[[128 126 123 111 127 128]
 [128 113 125 136 128 128]
 [129  98 143 128 129 127]] => 98

[[132 136 111 104]
 [156 123 134 124]
 [136 123 115 151]] => 123

[[117  98 123 132 121]
 [121 137 130 120 122]
 [118 107 115 141 132]] => 107

[[124 141 125 135 134 112 125]
 [127 118 125 127 129 130 132]
 [129 134 122 138 139 101 124]] => 134

[[118 134 131 126 132 140]
 [113 134 134 130 132 140]
 [126 128 102 124 113 134]] => 128

[[137 136 130 136 138]
 [137 150 128 114 129]
 [138 148 128 115 131]] => 148

[[121 142 114 128 126 142 134]
 [123 123 120 128 151 147 116]
 [113 123 138 115 135 122 135]] => 123

[[138 113 120 111 150 122]
 [130 123 127 130 124 134]
 [130 120 126 121 140 131]] => 120
---
[[129 140 105 122 105 103 113]
 [128 108 130 100 117 131 101]
 [120 151 113 157 108 109 132]] -> 113

[[138 123 129 110 119 149 121]
 [135 117 133 121 120 157 127]
 [124 128 143 117 139 149 132]] -> 143

[[131 145 110 129 125 113 128]
 [134 141 130 131 137 129 134]
 [149 105 122 127 124 121 134]] -> 122

[[136 122 131 129 106 125 128]
 [144 115 128 127 144 126 132]
 [127 132 123 132 112 132 130]] -> 123

[[125 145 135 129 112 100 128]
 [125 128 134 121 125 120 138]
 [126 129 141 121 132 121 135]] -> 141

[[128 128 150 150 150 150 150]
 [128 128 128 129 150 150 150]
 [128 128 150 150 150 150 150]] -> 150

[[137 118 124 132 116 135 107]
 [137 118 124 132 116 135 106]
 [129 127 128 128 127 129 126]] -> 128

[[107 128 139 131 129 101 144]
 [108 121 114 152 127 144 152]
 [135 128 141 145 128 141 117]] -> 141
---
[[122 150 143 123 119 154]
 [136 123 101 139 143 136]
 [128 128 126 128 127 128]] >> 126

[[118 130 142 138 135]
 [119 131 146 129 143]
 [109 115 120 128 101]] >> 120

[[123 134 132 122 137]
 [107 121 147 133 114]
 [102 127 150 122 117]] >> 150

[[127 132 135 116 104 117 136]
 [136 112 135 114 131 113 130]
 [128 124 123 127 138 123 133]] >> 123

[[120 121 136 137  98 110]
 [100 125 123 132 146 110]
 [129 158 139 111 125 113]] >> 139

[[128 129 131 128 128]
 [101 122 108 128 148]
 [127 129 127 128 129]] >> 127

[[139 117 143 132 122 134 127]
 [116 107 125 102 103 127 109]
 [125 129 115 126 122 105 120]] >> 115

[[131 108 132 137 119]
 [115 121 133 111 133]
 [131 105 127 126 109]] >> 127

[[122 121 140 103 126 105 102]
 [115 131 125 144 128 122 132]
 [122 134 127 127 142 118 124]] >> 127

[[144 135 139 128 122 150]
 [121 155 130 111 130 133]
 [114 124 125 119 133  98]] >> 125
---
((128, 103, 120, 104, 157, 138, 107), (128, 101, 119, 105, 155, 138, 108), (128, 108, 119, 107, 150, 136, 112)) gives 155
(146, 130, 106, 122, 138, 137, 143) gives 143
((126, 115, 133, 101, 142, 155, 140), (130, 122, 116, 144, 132, 136, 128), (128, 120, 131, 105, 129, 136, 134)) gives 144
(145, 114, 103, 100, 111, 133) gives 133
(126, 111, 139, 152, 108) gives 139
((128, 141, 142, 123), (106, 152, 135, 128)) gives 142
((136, 134, 120, 138), (142, 106, 113, 107)) gives 138
((106, 140, 152, 138, 120, 131, 122), (127, 138, 111, 150, 134, 135, 146)) gives 150
---
array([120, 125, 139, 105, 111]) value 139, 105

array([[148, 127, 137, 107],
       [134, 127, 116, 116],
       [129, 133, 133, 133]]) value 148, 107

array([157, 129, 131, 130]) value 157, 129

array([138, 122, 144, 128, 104, 136, 129]) value 144, 104

array([[143, 116, 118, 107, 108, 141, 110],
       [129, 148, 147, 149, 120, 122, 144]]) value 149, 107

array([102, 122, 139, 133, 154, 119, 119]) value 154, 102

array([108, 144, 145, 103, 136]) value 145, 103

array([[126, 126, 124, 120, 129],
       [122, 123, 116, 102, 131]]) value 131, 102
---
((116, 115, 140, 116, 117, 127, 113), (125, 143, 136, 140, 140, 106, 116), (124, 132, 136, 146, 112, 144, 112)) Answer: 106
((118, 151, 133, 129), (118, 131, 129, 123)) Answer: 129
((112, 113, 136, 98, 157, 102, 127), (146, 104, 101, 149, 118, 153, 103)) Answer: 153
((125, 112, 108, 124, 131, 118), (128, 145, 142, 128, 131, 149)) Answer: 131
((129, 127, 137, 133), (125, 140, 106, 121), (122, 133, 134, 133)) Answer: 106
((117, 152, 141, 108), (142, 112, 153, 145), (135, 112, 111, 155)) Answer: 153
((130, 114, 124, 132), (107, 128, 116, 135)) Answer: 116
((103, 114, 133, 105), (126, 152, 126, 144)) Answer: 126
---
[155 143 107 125 114] gives 125

[[125 145 115 120 106 107]
 [134 101 120 123 129 137]] gives 107

[106 126 125 105 108 120] gives 108

[[149 113 137 110 148 134 111]
 [149 121 132 118 147 134 115]] gives 113

[133 125 145 157 121] gives 133

[138 130 109 101] gives 130

[115 136 123 130 108 112 151] gives 115
---
[121 118 140 131 151 142 132] value 131, 151

[[143 127 127 114 120 127 131]
 [108 130 135 133 121 120 118]
 [104 132 137 121 103 112 102]] value 133, 143

[128 150 146 154 147] value 146, 154

[135 114 130 158 116] value 130, 158

[119 152 139 137 143] value 139, 152

[[128 124 134 125 127 122 133]
 [108 124 132 134 104 117 146]
 [128 132 126 132 127 130 130]] value 134, 146

[127 137 111 102 126] value 111, 137

[150 100 115 129 138 125 120] value 129, 150
